Each row is where one point has got to under a steady rotation. How many ticks took it there?
The counts run from 0 to 173.
-2  -2  -21  21  2  3  4  1  -9  22  3  19  -9  -18  16  -9  17  -8  15  -18  10  -5  -5  15  -8  14  4  23  -16  29  -1  -31
156
9  0  -26  9  -2  -6  1  1  11  21  17  -19  2  -21  -6  6  12  -6  24  40  12  10  -21  -1  9  13  -4  -13  7  -17  3  -2
4
11  -13  16  -7  6  -15  2  5  20  -22  13  3  2  8  14  -32  -2  4  -21  10  -2  17  1  -2  -17  -3  3  6  5  6  21  32
132
1  -6  2  22  6  21  -16  1  -7  -8  -22  -2  6  22  -14  9  10  -7  -3  -13  7  -1  10  18  -6  -2  -10  12  10  2  -34  -38
159
-15  -15  -10  16  5  -15  -15  13  -12  -20  -11  6  -18  0  -15  -25  5  -22  -22  20  13  -7  -9  -22  -4  7  -12  -2  11  -10  -25  -17
70
12  12  8  8  6  17  0  -2  -13  3  -10  -27  -1  6  -11  9  23  2  26  -6  -21  -18  -27  -12  -21  -9  7  10  -13  16  -8  -15
76
7  19  -11  -21  6  2  -9  -8  -2  23  7  -11  -25  -17  -2  15  -11  1  13  -8  6  -29  -10  -17  24  18  11  24  -3  -1  -8  -2
107
4  11  9  -9  1  8  -10  -2  13  -7  5  0  -27  -4  12  30  -5  28  10  23  7  -11  -21  -7  0  2  27  -10  -23  -12  1  -14
64
-5  -9  -21  10  -2  17  7  2  -14  24  3  22  0  2  -8  -2  10  -13  2  -26  6  -1  7  20  -11  4  1  26  -8  20  -12  -31
157
3  -8  0  22  7  -10  4  17  1  -23  -10  10  -18  -29  -20  -35  10  -19  -5  -8  12  -26  -7  -2  -20  2  -5  17  2  1  0  10
72
-23  -6  -28  2  1  -6  -19  6  -3  -2  -16  0  -14  -22  15  -5  8  -12  -7  4  18  -16  -11  -11  6  0  19  -3  -26  1  21  -11
23
-6  -9  1  27  -19  8  -3  14  -3  -6  -7  -10  2  34  -2  19  -12  -9  9  18  5  9  16  -8  -11  -18  -4  -31  1  -21  7  -6
81
29  12  5  8  14  -20  -4  3  -26  -8  1  -12  -5  1  3  -25  -2  -13  12  -11  -15  -5  -16  -19  0  -17  -14  11  -10  -12  -33  14
119
5  18  -13  -8  -12  2  4  -14  14  -6  -21  -2  35  9  -13  23  21  3  18  14  24  10  3  10  -6  15  17  -9  12  -5  13  5
93
-24  -12  -12  -4  13  -21  -13  -4  -3  4  -11  23  -5  15  6  6  -2  6  -1  1  24  -8  -16  -22  19  -17  6  -19  -15  -22  14  -9
21
-13  -12  -2  -21  28  13  -3  -9  -7  9  5  22  18  -19  -9  -10  15  17  1  -26  -12  21  -3  20  13  5  -8  -6  3  7  -9  -17
56
18  23  18  -13  25  -17  -1  0  -8  3  13  0  -24  11  16  -5  -30  -6  5  -14  8  -6  -14  4  20  -1  -7  0  -15  -13  8  6
18
-6  7  7  20  6  3  -24  -8  14  -29  -2  -6  24  -5  18  -8  4  -10  -8  -19  21  9  -6  14  -13  6  17  13  8  8  -7  -22
11
14  24  19  -24  17  14  -2  -2  6  -7  -1  -22  -2  10  -7  13  -12  -10  5  10  0  7  -25  13  10  0  -10  -16  -15  -15  -21  -9
16
12  -28  -2  -8  -8  14  3  14  18  33  8  7  -5  -9  11  -19  -3  -22  -7  1  -11  21  4  0  -14  -7  -25  -10  -7  -7  20  21
85
21  4  -19  11  5  -5  -1  -16  -7  32  25  7  -5  -20  18  -2  2  -10  12  -1  16  0  -13  1  5  37  -15  17  10  1  14  -5
6
14  3  -9  6  1  2  3  -9  -14  34  29  18  6  -11  6  -3  4  -10  9  -18  21  -1  -4  5  -1  18  -8  25  26  -3  16  -12
7
-9  -25  -13  9  7  -8  -29  0  -16  1  -15  -6  12  3  -7  10  14  -12  -18  16  18  -11  8  -6  3  -9  -1  -4  17  -31  21  -5
171
0  -13  -13  11  -13  8  -12  -1  29  2  0  -13  11  -22  13  -15  -1  -4  2  -24  -12  -8  20  -17  -10  -13  4  20  12  6  15  27
42
0  3  -8  15  4  -15  15  11  -32  23  0  -10  -10  -5  14  -1  -3  -16  9  -2  -14  8  21  -4  -5  17  -19  -21  -28  10  6  12
36
-12  -13  -12  -26  7  26  1  16  -3  15  -10  10  -14  6  -26  4  21  -12  -23  0  1  -24  8  12  -5  4  0  20  3  7  9  -13
26
-23  7  13  7  -13  14  -21  -15  25  -21  -8  -1  -5  -18  19  5  -15  3  4  -26  4  13  10  -15  -11  15  16  -15  0  20  10  -6
143
4  14  -10  -16  19  -15  1  -5  -18  -5  -8  -19  12  -9  1  -4  32  1  18  25  -7  13  -19  1  3  31  -4  -16  6  10  12  3
136
0  -20  -31  3  12  -14  -2  0  -36  24  12  6  0  25  -3  -2  -10  -12  -11  -5  5  8  10  1  16  -16  -6  -1  -11  -18  18  10
169
4  -14  6  -15  12  -17  15  13  16  -13  17  7  9  1  2  -26  13  12  -9  20  -2  19  -4  12  -15  -12  9  -3  8  4  24  25
133
-10  -7  -4  -12  10  -19  2  -3  -10  10  5  30  -12  23  0  1  -17  1  3  -10  22  0  -13  -14  21  -27  7  -15  -12  -27  7  -3
20
22  28  17  -22  25  -2  -5  -6  -3  -2  0  -13  -17  12  13  7  -23  -7  6  1  4  3  -21  5  15  9  -14  -7  -20  -13  -14  -3
17
-11  1  -16  -26  26  4  1  -11  21  19  -14  -5  -7  -21  -26  17  2  11  15  6  3  -17  -13  -4  25  8  -12  -11  -3  -17  -13  4
105
-17  3  8  -2  22  -24  -11  -2  20  -16  -13  -9  -3  -15  19  -21  -24  -3  -13  -12  9  20  9  -2  20  4  -1  -20  -4  3  -17  6
101
-19  4  36  -18  6  -4  -10  4  -8  10  -5  1  2  10  12  -3  -8  11  -14  -9  8  34  4  6  10  -11  8  -22  18  -6  -20  -25
99
-3  1  -12  -24  13  -11  14  -1  -4  -3  3  -10  17  -2  -14  -7  29  6  12  35  -8  26  -23  1  -7  13  1  -24  3  4  5  10
135
-1  -15  -17  3  -8  2  -33  0  -7  -8  -19  -13  12  -15  6  -2  12  -23  -22  7  23  -14  4  -11  -5  0  9  6  12  -24  24  3
172
3  -13  -15  9  12  -13  15  4  23  13  14  -9  11  -7  -10  4  5  13  24  37  13  10  -5  8  7  -3  -6  -18  11  -18  7  0
3
0  11  -10  -20  17  2  -10  -11  7  18  -9  -19  -15  -27  -7  20  1  9  19  6  1  -29  -20  -12  28  15  -2  7  1  -8  -10  -6
106
-4  -16  1  21  -11  1  -26  -5  15  -2  -13  -20  9  -23  20  -7  -2  -3  5  -15  -10  -10  19  -27  -1  -7  -3  6  22  -4  6  14
41
13  -13  20  -11  -20  10  -26  8  1  -17  4  -17  1  15  12  -6  -2  -7  -24  21  -5  14  2  -14  -13  -7  9  5  26  -17  5  6
130
-2  -24  -10  1  -8  15  0  -7  39  7  9  -2  22  -9  2  -6  1  5  3  -18  -20  5  16  -9  -9  -11  4  21  4  14  11  26
43
8  7  7  27  8  2  15  8  -19  -2  11  0  1  43  0  10  -12  4  13  -14  -10  -2  28  1  -15  -11  -1  -1  -10  7  20  -4
79
0  6  8  -13  -1  13  -3  -13  26  -10  0  15  -15  4  -12  31  -8  27  8  14  9  -12  -15  -8  3  -2  20  -15  -14  -23  0  -3
63
13  -12  -18  4  19  -16  -3  9  -36  26  18  -14  -12  14  17  -5  -13  -9  -3  0  -2  2  5  1  17  -14  2  4  -23  -11  23  9
168
6  3  8  1  -5  -21  -12  -8  0  -4  -3  15  20  -23  25  1  14  9  1  13  26  23  -7  -6  -4  14  0  -21  9  -25  -7  -4
52
2  6  1  -15  0  16  4  -11  24  -17  5  18  -6  6  -29  22  -23  20  10  -7  15  -6  -5  -2  8  -10  19  -5  -10  -23  2  10
62
